[[-11.8  -0.4 -29.8   0.6  -8.3  -3.8]
 [-27.2 -17.4  -6.7  37.1  33.6  18.4]
 [ 32.7 -11.2  46.4  27.7  10.9 -56.4]
 [ 51.8 -13.9 -12.1  -4.0  -5.6   8.1]
 [  0.7   6.6 -12.0   4.1   7.9 -21.1]
 [ -3.2  -8.6 -44.8  50.0 -18.9 -38.1]
 [ 11.9  31.0   7.0 -20.4 -35.1 -31.8]
 [  7.4 -12.1  -5.3   9.7  -5.3  -2.1]
 [  5.2 -14.5  53.8 -18.7  38.5  13.9]
 [ -3.6 -20.8  21.9  19.4  20.8 -20.3]
 [  2.1  -2.5  31.7 -18.4  24.5   7.8]
 [ -1.9  -0.5  -6.1  -0.2   3.9  -4.1]]
->
[[ -3.8  -8.3   0.6 -29.8  -0.4 -11.8]
 [ 18.4  33.6  37.1  -6.7 -17.4 -27.2]
 [-56.4  10.9  27.7  46.4 -11.2  32.7]
 [  8.1  -5.6  -4.0 -12.1 -13.9  51.8]
 [-21.1   7.9   4.1 -12.0   6.6   0.7]
 [-38.1 -18.9  50.0 -44.8  -8.6  -3.2]
 [-31.8 -35.1 -20.4   7.0  31.0  11.9]
 [ -2.1  -5.3   9.7  -5.3 -12.1   7.4]
 [ 13.9  38.5 -18.7  53.8 -14.5   5.2]
 [-20.3  20.8  19.4  21.9 -20.8  -3.6]
 [  7.8  24.5 -18.4  31.7  -2.5   2.1]
 [ -4.1   3.9  -0.2  -6.1  -0.5  -1.9]]

[[ 27.8  17.7 -20.2  27.5 -15.9 -29.4  20.9  11.0 -30.4  26.5  -2.1  -5.3
    6.3 -10.2   2.6 -51.5]
 [ 29.3 -12.3 -52.6 -28.2   1.9  29.0   3.2   0.7  20.9  37.1  14.1  -1.8
   12.3   1.0  -5.0  -5.3]
 [ 11.0 -54.5  28.6 -28.0  12.9 -14.7 -20.5 -14.9 -27.0  21.1 -12.8   9.5
   72.3   9.5  46.5 -20.8]
 [-14.0  12.4  -3.8   2.4  -6.3 -19.1 -21.7  -2.6   1.2 -23.7 -15.2  -3.6
   17.1 -16.1  54.8 -27.6]]
->
[[-51.5   2.6 -10.2   6.3  -5.3  -2.1  26.5 -30.4  11.0  20.9 -29.4 -15.9
   27.5 -20.2  17.7  27.8]
 [ -5.3  -5.0   1.0  12.3  -1.8  14.1  37.1  20.9   0.7   3.2  29.0   1.9
  -28.2 -52.6 -12.3  29.3]
 [-20.8  46.5   9.5  72.3   9.5 -12.8  21.1 -27.0 -14.9 -20.5 -14.7  12.9
  -28.0  28.6 -54.5  11.0]
 [-27.6  54.8 -16.1  17.1  -3.6 -15.2 -23.7   1.2  -2.6 -21.7 -19.1  -6.3
    2.4  -3.8  12.4 -14.0]]

[[  3.1   6.7 -21.6 -26.5  -4.1  64.8   5.5  23.9]
 [ 43.1  74.5 -21.3   1.1  29.3  11.4  18.9 -32.7]
 [  0.2  34.4 -12.2  32.6  47.9 -13.4 -20.2  13.7]]
->
[[ 23.9   5.5  64.8  -4.1 -26.5 -21.6   6.7   3.1]
 [-32.7  18.9  11.4  29.3   1.1 -21.3  74.5  43.1]
 [ 13.7 -20.2 -13.4  47.9  32.6 -12.2  34.4   0.2]]

[[ -0.3   2.0]
 [-16.3  41.7]
 [ -0.3   0.9]
 [-31.7  78.8]]
->
[[  2.0  -0.3]
 [ 41.7 -16.3]
 [  0.9  -0.3]
 [ 78.8 -31.7]]

[[34.8 24.3 13.6 19.7]
 [10.7  7.2 29.6 61.4]
 [23.1 25.2 27.8 33.7]]
->
[[19.7 13.6 24.3 34.8]
 [61.4 29.6  7.2 10.7]
 [33.7 27.8 25.2 23.1]]

[[-40.2  -8.3  29.1]
 [-50.5 -30.0  62.3]
 [-24.9   3.6  18.9]
 [ 51.2  -5.5 -51.6]
 [-14.6  49.8 -31.6]
 [ 18.9 -17.0 -17.2]
 [-13.4 -14.1 -12.7]
 [-38.5  21.8  -4.0]
 [-16.8 -10.2   2.8]
 [ 43.9 -36.2  18.0]]
->
[[ 29.1  -8.3 -40.2]
 [ 62.3 -30.0 -50.5]
 [ 18.9   3.6 -24.9]
 [-51.6  -5.5  51.2]
 [-31.6  49.8 -14.6]
 [-17.2 -17.0  18.9]
 [-12.7 -14.1 -13.4]
 [ -4.0  21.8 -38.5]
 [  2.8 -10.2 -16.8]
 [ 18.0 -36.2  43.9]]

[[ 56.8 -31.5 -21.2  18.4]
 [  3.0  16.4 -34.6 -59.5]]
->
[[ 18.4 -21.2 -31.5  56.8]
 [-59.5 -34.6  16.4   3.0]]
